One turn moves each row of this set onto another row. After a few examples, where does it send each row asked below?
fug: [ 25.2  12.2   0.0  -2.9   8.9  12.7  21.3  10.6  33.6   7.7   4.2 -31.8]
gaz: [ 29.9   7.4   1.9  -7.8  13.6  10.0  20.5  15.3  32.7   2.7  -0.9 -32.2]
roni: [ -5.0 -23.3   2.2  -8.1  11.8  -1.6  32.3 -13.3  23.9   0.8 -10.8   2.2]
lov: [ -4.3   2.1  -4.8 -22.1  24.7  20.3   4.7  12.3   3.2  10.1 -18.1  -2.2]
gasup: [ 19.8   8.8   2.6  -4.9  13.9  11.5  35.1  -0.4  42.9  -1.5  -3.8 -16.5]
Gove: [ 3.8 -4.4  5.9 -8.3 11.2  3.8 43.5 -3.9 40.0  0.1 -5.6 -4.9]
mabop: [ 23.4   7.0   3.1  -1.2  11.2   7.4   0.6  12.4  19.3  13.9   6.4 -35.9]
Pib: [  1.3   5.3  -5.9 -20.8  24.2  22.5   3.9  16.9   4.0  11.1 -17.6  -5.6]
sego: [ 23.3   0.3   7.0   1.0  16.5   3.5  -0.3  21.2  19.1  13.2   1.8 -34.3]
Mak: [  0.4 -24.4   8.6   1.4  13.5  -8.0  -2.2   1.6   1.4  18.2  -4.0  -8.7]
donom: [ -3.4 -19.6   5.2   1.6  13.1  -4.2  -7.3  -4.9   2.9  16.5   0.6 -16.9]
Pefup: [ -0.7   6.8  -9.2 -19.7  25.1  26.9  18.4  16.8  17.5   4.2 -20.8  -5.2]
Zinem: [ 16.4  -9.0   5.5   5.1  18.9   0.9 -13.3   7.8   7.1  14.5  -1.4 -25.6]
ter: [ -6.5 -18.0   7.1  -6.5  10.6  -3.1  34.9 -11.1  25.9   5.3  -7.3   5.0]
tus: [ -4.8 -25.8   4.1   2.2  13.9  -4.1  10.2 -14.2   8.9  10.6  -9.2   3.1]
tibe: [-12.6 -25.5   2.7   0.9  11.5  -3.7   9.9 -14.0  10.6  11.5  -4.2  -4.3]
lef: [-10.8 -20.3  -0.4  -1.0   8.6   1.3  30.3 -16.1  24.9   5.5  -6.4  -0.2]
meki: [  3.8   8.4  -9.2 -19.3  24.1  27.0  13.9  19.8  14.2   6.8 -19.2  -7.8]
poras: [ 13.0 -13.3   8.0   2.9  15.7  -3.5  -8.9  14.2   5.2  18.2  -0.3 -24.4]
Puz: [  6.5  -9.7   0.2 -10.0  11.2   5.3  43.2  -6.6  37.4  -3.4  -8.9  -5.5]
divus: [ 15.8   6.1  -2.6  -3.4   6.9  13.0  38.6   1.4  41.3   3.2  -0.4 -19.6]
kuz: [ -3.6 -18.0   2.7  -1.7  11.9   0.6  30.2 -17.6  23.6   4.1 -10.1   6.9]
gekud: [ 0.8 -7.3 -2.8 -2.7  6.8  8.2 42.0 -9.5 37.6  2.0 -4.6 -6.4]
vatu: [  2.4 -25.3   6.5  -3.7  15.6  -7.2  -5.9  -1.5   0.2  12.7  -5.0 -13.3]
nulif: [ 24.6   8.6   5.9  -3.1  15.5   8.3  18.5  19.1  34.9   5.5   1.2 -32.7]
kega: [ 11.6  -6.2   5.5   0.9  13.3   0.6 -10.9   6.4   6.5  17.4   5.2 -29.9]
dep: [ -7.7 -26.1   8.0  -2.5  11.3  -7.8  15.7  -9.0  10.2  12.7  -6.7   3.2]
Madi: [  3.4 -21.9   5.0   5.2  16.6  -3.8  -8.1  -3.6   2.0  14.9  -5.3 -10.3]
gaseg: [ 20.9   3.0   0.2  -9.7  11.9  10.0  38.1   5.6  41.1  -2.6  -5.3 -20.1]
dimad: [ -9.6   1.1  -6.2 -21.5  26.1  21.9  15.3   9.3  12.3   4.6 -20.7   0.6]
zugu: [  4.4   7.9  -8.0 -19.7  23.7  25.1   8.2  20.1   8.4   9.7 -17.9  -7.9]
konu: [ 16.8 -12.4   6.1  -3.7  16.3  -2.5 -11.0  10.5   4.0  13.5  -1.1 -27.5]
Ruz: [ 16.8   6.5   5.6  -6.8  13.8   8.2  36.6   8.7  43.7   0.2  -2.1 -20.5]
zov: [ -8.7   0.5  -4.7 -22.2  25.3  19.9   8.9   9.4   6.5   7.7 -19.6   0.7]
lim: [ 28.3   1.1   4.2  -5.6  15.8   4.8  -0.2  17.3  17.6   9.4   1.2 -35.5]
fozut: [ -6.8 -29.6   4.7  -5.6  13.6  -6.8  12.2 -11.5   8.8   7.5  -8.9  -1.0]
Laz: [ 26.6   5.0   5.2   2.1  18.6   7.6  -2.7  13.8  21.1   9.3   0.7 -33.6]
bokip: [  7.0  -3.6   2.1  -4.5  11.8   6.9  40.6 -12.0  37.8  -0.9  -8.0  -1.1]
pulo: [ 28.5  12.4   3.7  -1.9  16.7  11.7  17.2  10.4  36.1   2.8  -0.3 -29.8]
zopan: [ -6.1   3.5  -8.1 -20.6  25.6  24.9  18.8  12.3  16.4   3.1 -21.2  -1.7]

fozut turns into roni
kega turns into donom
Now find these:
Mak turns into dep
gasup turns into pulo
zugu turns into Pib

One turn moves each row of this set onto another row. After a few examples, where does it send each row asked below?
bave: [ -9.3 -12.4  36.2   5.4  14.2  14.0   1.3   4.2 -34.6 -10.3 -14.7   4.9
   4.0   4.2  23.2  -0.8 -18.5   9.8   2.3 -16.1   9.8   5.9  -5.9 -17.7
  24.0 -27.6  -2.4 -29.1   5.9  10.3]
Vodo: [-13.8  17.9   3.6  32.4  23.8  -6.3  11.7 -17.6  -5.8   5.4  15.8  30.4
   2.7 -16.1   1.3  -9.5  -1.8 -22.0  -3.8  -1.3 -11.2  16.4  -5.0  -4.9
  -9.9   4.3  13.2   8.7 -15.7   5.5]
fovep: [ -8.7  13.8  12.5  33.6  24.0  -4.2  18.8 -27.4 -14.5   5.0  19.7  23.2
   9.0 -19.6   1.7  -9.2  -8.7 -24.2  -2.3   4.8  -5.2   8.8  -1.9  -3.8
 -14.5   6.9  14.3   7.8  -9.5  13.4]
vun: [-16.0  19.3   0.4  28.3  21.2  -1.9   8.1 -15.5  -4.7   8.9  11.5  32.4
   5.5 -18.3   7.5  -5.8  -7.3 -16.4  -9.3   0.3  -9.2  14.8  -5.1  -8.0
 -15.3   9.0   9.9   5.5 -17.7   2.7]
sigut: [  4.3  -9.6  30.5  -0.3  19.3   8.8   3.3  -8.8 -34.4 -12.6 -18.9  14.1
  -2.5   5.0  25.8  -0.5  -1.1   1.9  11.6 -19.6   7.9  -0.8   5.6 -18.6
  24.0 -25.6  -7.9 -24.5   9.2  14.7]
zire: [-12.9  13.2  11.9  40.5  18.7  -2.0  16.9 -23.7 -14.1   9.2  27.1  15.2
  -7.3 -17.5   4.6 -16.5  -5.0 -20.1  -3.1  -4.1 -17.2  20.6 -15.8  -5.2
  -6.3  -0.5   8.6   7.0 -16.9   7.7]
buvu: [-15.8  10.7   9.1  34.5  11.1   6.3   9.4 -23.7 -12.3  15.5  27.9  16.7
  -6.7 -18.3  12.9 -11.9 -11.0 -10.9  -5.3  -1.7 -21.8  23.2 -16.1 -12.2
 -12.1   4.2   2.2   3.2 -20.8   4.0]
tuvuv: [  1.7  -7.8  31.4   0.3  16.8  15.4   5.3  -1.5 -28.8  -9.1 -23.0  11.1
   4.8   7.9  33.3  -2.1  -8.3   6.6   3.2 -19.9  13.1   2.7   2.3 -17.8
  12.9 -25.6 -11.4 -23.9   3.5  14.6]
sas: [  1.2 -14.7  33.4   4.6  14.0   6.5   2.7  -0.8 -33.6 -13.1  -9.4   9.2
  -3.7   7.8  17.7   3.1  -7.4   6.3  15.8 -14.0   0.4   6.8   2.0 -23.7
  33.6 -29.0   3.6 -23.1  10.5   9.9]
los: [-15.8  11.5   4.8  38.6  15.7  -2.2  15.0 -21.0 -10.6   8.3  25.9  21.0
  -6.5 -13.9   3.8 -13.1  -5.9 -20.6  -0.2  -1.7 -14.3  16.5  -3.9  -9.9
  -8.4   5.3  19.4  10.6 -12.8  14.4]
tekeb: [  4.0  -9.9  31.3   1.5  15.9  10.1   4.3  -2.4 -32.5 -14.2 -19.0  17.3
  -1.6   7.5  23.5  -0.3  -5.1   1.8  13.5 -16.3   4.2   8.7  -0.7 -23.1
  29.5 -27.8  -4.7 -22.7  10.6  12.8]
nidev: [-16.6   6.2  13.5  29.2  10.5   9.6   8.0 -30.2 -11.0  10.1  30.6  21.0
   4.2 -15.9  10.2 -12.3 -13.5 -16.9  -0.6   3.8 -19.6  20.6  -6.7  -8.9
 -17.8   6.4   1.8   3.7 -17.0  13.3]
duk: [-13.3  18.7  -1.2  31.4  15.6   3.5  12.2 -19.9  -9.7  12.3  10.9  30.1
   0.2 -17.1  14.7  -9.4 -10.5 -17.4  -9.1  -0.1  -6.8  14.0  -5.5 -13.3
 -18.3  13.1  11.6   8.4 -13.9  11.5]
Befo: [-22.2   9.0   6.1  37.3  10.9   4.5  10.4 -19.2 -10.5  12.4  28.6  16.8
  -4.2 -14.8   7.9 -13.1 -13.9 -13.5  -5.1  -1.4 -16.0  18.2  -7.7 -10.6
 -13.1   6.2  15.1   6.5 -17.2  12.6]
bukif: [ -6.5  19.5   7.8  39.2  25.1  -8.6  20.8 -22.1 -15.4   8.0  15.5  21.4
  -2.7 -20.6   3.8 -11.0  -3.2 -21.1  -5.8  -1.6  -7.8  12.7 -11.6  -6.5
  -7.3   3.3  14.9   8.6 -12.8   5.4]
bezan: [-21.1  14.2   3.0  28.1  16.2   3.0   3.7 -15.9  -4.3  11.9  18.4  27.7
   4.6 -17.9   8.9  -5.6 -12.4 -10.7 -10.4   0.3 -14.5  18.4  -6.8  -9.0
 -16.5   8.7   7.8   2.5 -21.3   0.9]
Zudo: [-11.4   9.8   7.2  24.8  11.3   7.2   6.9 -28.6 -10.6  12.9  22.3  26.3
   7.8 -19.5  13.8  -3.0 -15.9 -11.4  -3.7   7.8 -14.6  14.7  -1.2 -14.2
 -21.5  13.5   4.4   2.8 -14.9   8.1]
gono: [ -2.4  -7.8  33.2   2.2  16.1  15.1   3.2   1.0 -33.6 -12.8 -22.1  14.6
   3.8   5.6  27.1  -2.6 -11.4   4.3   4.6 -17.6   9.9   7.8  -5.9 -19.1
  24.2 -26.9  -8.2 -26.3   7.7  13.1]
fir: [ -6.6 -20.5  38.4   8.0  12.4   9.7   3.7   1.1 -31.7  -8.0   0.1  -8.1
  -0.8   8.9  20.0   0.8 -12.6  13.5   9.8 -18.0   3.4   1.3   4.8 -16.8
  21.4 -30.7   3.3 -24.9   2.9  10.8]
mubi: [-14.6   8.5  16.5  35.0  18.4   1.6  16.0 -29.9 -13.1   5.3  29.0  18.4
   5.2 -16.4   2.3 -15.5  -8.9 -24.3   0.5   1.5 -13.2  17.4  -6.5  -2.3
 -13.8   2.7   7.3   6.7 -13.5  16.9]
zonab: [  5.8 -13.0  29.2  -0.4  22.2   5.0   6.6  -3.8 -33.6 -11.4 -24.4  17.2
  -4.6   6.1  29.9  -0.8   0.9   0.1  15.9 -16.2   4.9   6.7  -0.1 -22.9
  19.7 -24.9  -3.7 -18.3  10.1  13.3]
migol: [ -6.9  14.6   6.1  27.1  19.5  -1.2  13.0 -27.2 -12.2   9.5  15.3  27.3
  10.8 -21.3   8.5  -1.4 -12.7 -16.2  -4.9   8.4  -6.0   7.3   1.3 -11.2
 -19.3  13.7  12.1   5.5 -10.7   8.4]
Nopa: [-22.7  10.3   6.3  32.2  14.3   1.8   4.2 -16.5  -5.0  10.5  27.0  22.6
   0.3 -15.2   4.2  -9.3  -9.8 -13.2  -5.1  -1.3 -19.7  21.7  -8.2  -7.1
 -12.2   3.9   9.1   3.6 -21.7   3.4]
Zuk: [-20.8  13.5   2.1  32.5  11.2   7.7   8.2 -17.9  -9.8  14.3  18.9  22.8
  -0.6 -16.9  14.6 -10.7 -16.9 -12.1 -10.7  -0.4 -10.6  16.7  -8.0 -12.7
 -19.1  11.5  11.0   4.8 -17.5  11.1]
kud: [  2.8 -20.2  33.2   4.8  20.4  -0.8   6.6  -2.6 -34.5 -10.8 -10.3   6.0
  -7.8   7.5  20.2   1.5  -0.4   3.6  21.4 -15.1  -1.0   4.4   3.2 -22.5
  26.5 -28.7   7.2 -18.5  10.3  10.3]
lat: [-10.5 -16.0  36.1   3.6  14.3  14.6  -2.0  -2.7 -36.7  -7.7  -9.6   0.3
   1.0   2.6  25.6  -1.5 -16.1  11.6   2.6 -19.1   8.9  -1.5   0.6 -14.7
  19.3 -25.9  -6.0 -31.6   3.4  11.6]
baf: [ -4.2 -13.4  31.5  -0.6  20.0  13.7   4.2   1.0 -33.9  -7.2 -26.6  12.7
   2.0   4.7  35.6  -3.5  -9.9   5.8   4.9 -18.1  10.7   6.7  -6.6 -20.2
  11.1 -23.8  -9.9 -23.9   5.1  13.1]
Nufa: [ -7.2 -16.6  36.6   6.9  12.9   8.7   1.1   3.1 -35.4 -10.8  -7.0   1.8
   0.5   5.4  17.9   2.9 -15.8  11.6   8.5 -14.8   3.7   5.0  -1.2 -20.6
  30.5 -28.2   4.5 -27.3   7.6   8.4]
keri: [-10.4  16.1   1.9  29.8  12.7   3.9   8.2 -22.0 -11.8  18.0  16.5  24.3
  -2.3 -21.8  17.3  -3.2 -13.3  -6.8 -10.2   2.2 -15.1  16.0 -11.5 -16.9
 -16.5  12.0   5.2   2.3 -18.9  -1.6]
Duzu: [-18.8  12.0   7.2  34.3  19.8  -3.5   9.8 -18.1  -5.9   6.1  25.4  24.2
  -0.7 -14.6  -0.9 -11.8  -3.0 -20.0  -1.1  -2.4 -17.6  20.5  -6.6  -4.2
  -7.6   1.2  12.3   7.1 -18.0   5.9]
zake: [  4.9 -17.1  34.6   6.1  16.2   3.5   7.8  -3.0 -30.2 -11.7  -4.2   1.4
  -4.7  10.7  18.3   2.0  -0.9   6.3  18.4 -17.2   1.6   1.3   9.8 -19.7
  27.4 -30.9   4.6 -18.7   7.8  12.0]
Zati: [ -9.7  17.7   0.8  34.5  18.3  -3.0  15.9 -21.4 -10.3   7.7  14.6  28.7
  -3.4 -15.3   7.7 -11.3  -4.0 -22.1  -2.4  -0.8  -8.7  13.6  -3.3 -11.8
 -11.4   9.2  16.8  11.7 -10.9  13.9]
vab: [ -8.5 -14.9  36.6   4.8  13.1  17.5   2.2   2.8 -30.8  -6.1 -11.9  -1.5
   5.5   7.0  29.2  -1.9 -17.2  13.7   0.2 -19.1  10.8   2.9   0.4 -15.8
  13.0 -26.8  -6.4 -27.6   0.4  11.7]
legav: [ -4.5  21.8   1.5  32.5  21.1  -5.3  15.3 -20.7 -13.5  13.0   9.0  26.2
   0.0 -23.1  11.7  -2.7  -8.7 -13.4 -10.1   2.1  -6.7   9.8  -8.7 -13.5
 -13.9  10.8  12.3   5.8 -14.1   0.0]
gaton: [-13.9 -20.6  37.3   5.3  16.7  12.7   1.7   4.3 -36.3  -5.4 -13.6  -1.3
   1.8   3.3  29.7  -2.9 -18.4  12.3   2.8 -17.3   7.9   5.9  -8.2 -16.9
  12.8 -26.1  -2.5 -27.3   3.1  10.3]
Doli: [ 10.1  -9.0  30.0   0.7  18.4   7.0   8.6  -4.3 -28.4 -12.2 -18.5  13.4
  -1.2  10.5  26.2   0.2   1.9   1.8  14.6 -18.6   7.3   1.8   8.0 -20.8
  21.9 -28.3  -5.0 -18.1   8.3  14.5]
nubu: [ -3.4 -10.0  32.1  -0.6  17.3  15.0  -0.2  -5.3 -35.5 -10.0 -19.5  10.6
   2.1   3.1  30.1  -2.3  -9.9   6.3   3.0 -20.2  11.3  -0.5   1.1 -16.4
  17.4 -24.4 -11.5 -28.9   5.5  13.8]
sada: [ -6.7 -19.8  36.4   6.0  14.8   8.1  -0.1  -5.1 -36.6  -9.9  -1.4  -2.4
  -3.2   4.3  18.6   0.6 -10.2  10.1  10.8 -18.1   2.7  -1.6   5.0 -16.4
  26.3 -28.5   1.5 -28.2   6.2  11.4]
tezir: [-10.4 -25.3  38.2   7.9  17.0   4.2   3.5   2.3 -36.6  -6.7  -2.5  -5.5
  -3.7   5.1  19.7   0.0 -11.9  11.3  12.8 -15.1   0.5   4.8  -2.2 -19.0
  22.6 -29.1   8.1 -23.7   6.4   8.6]
Zumoz: [  2.2 -15.6  33.2   3.8  17.5   4.6   2.8  -8.1 -35.7 -12.9  -7.7   6.0
  -6.2   5.7  18.8   1.1  -1.4   4.0  16.1 -18.4   2.2  -1.6   8.2 -18.8
  29.1 -28.1   0.1 -24.0   9.5  12.6]

vab turns into fir
Nopa turns into Duzu
Now find these:
Befo turns into los
Zumoz turns into sigut
gono turns into bave
tezir turns into kud
bukif turns into legav
nidev turns into mubi

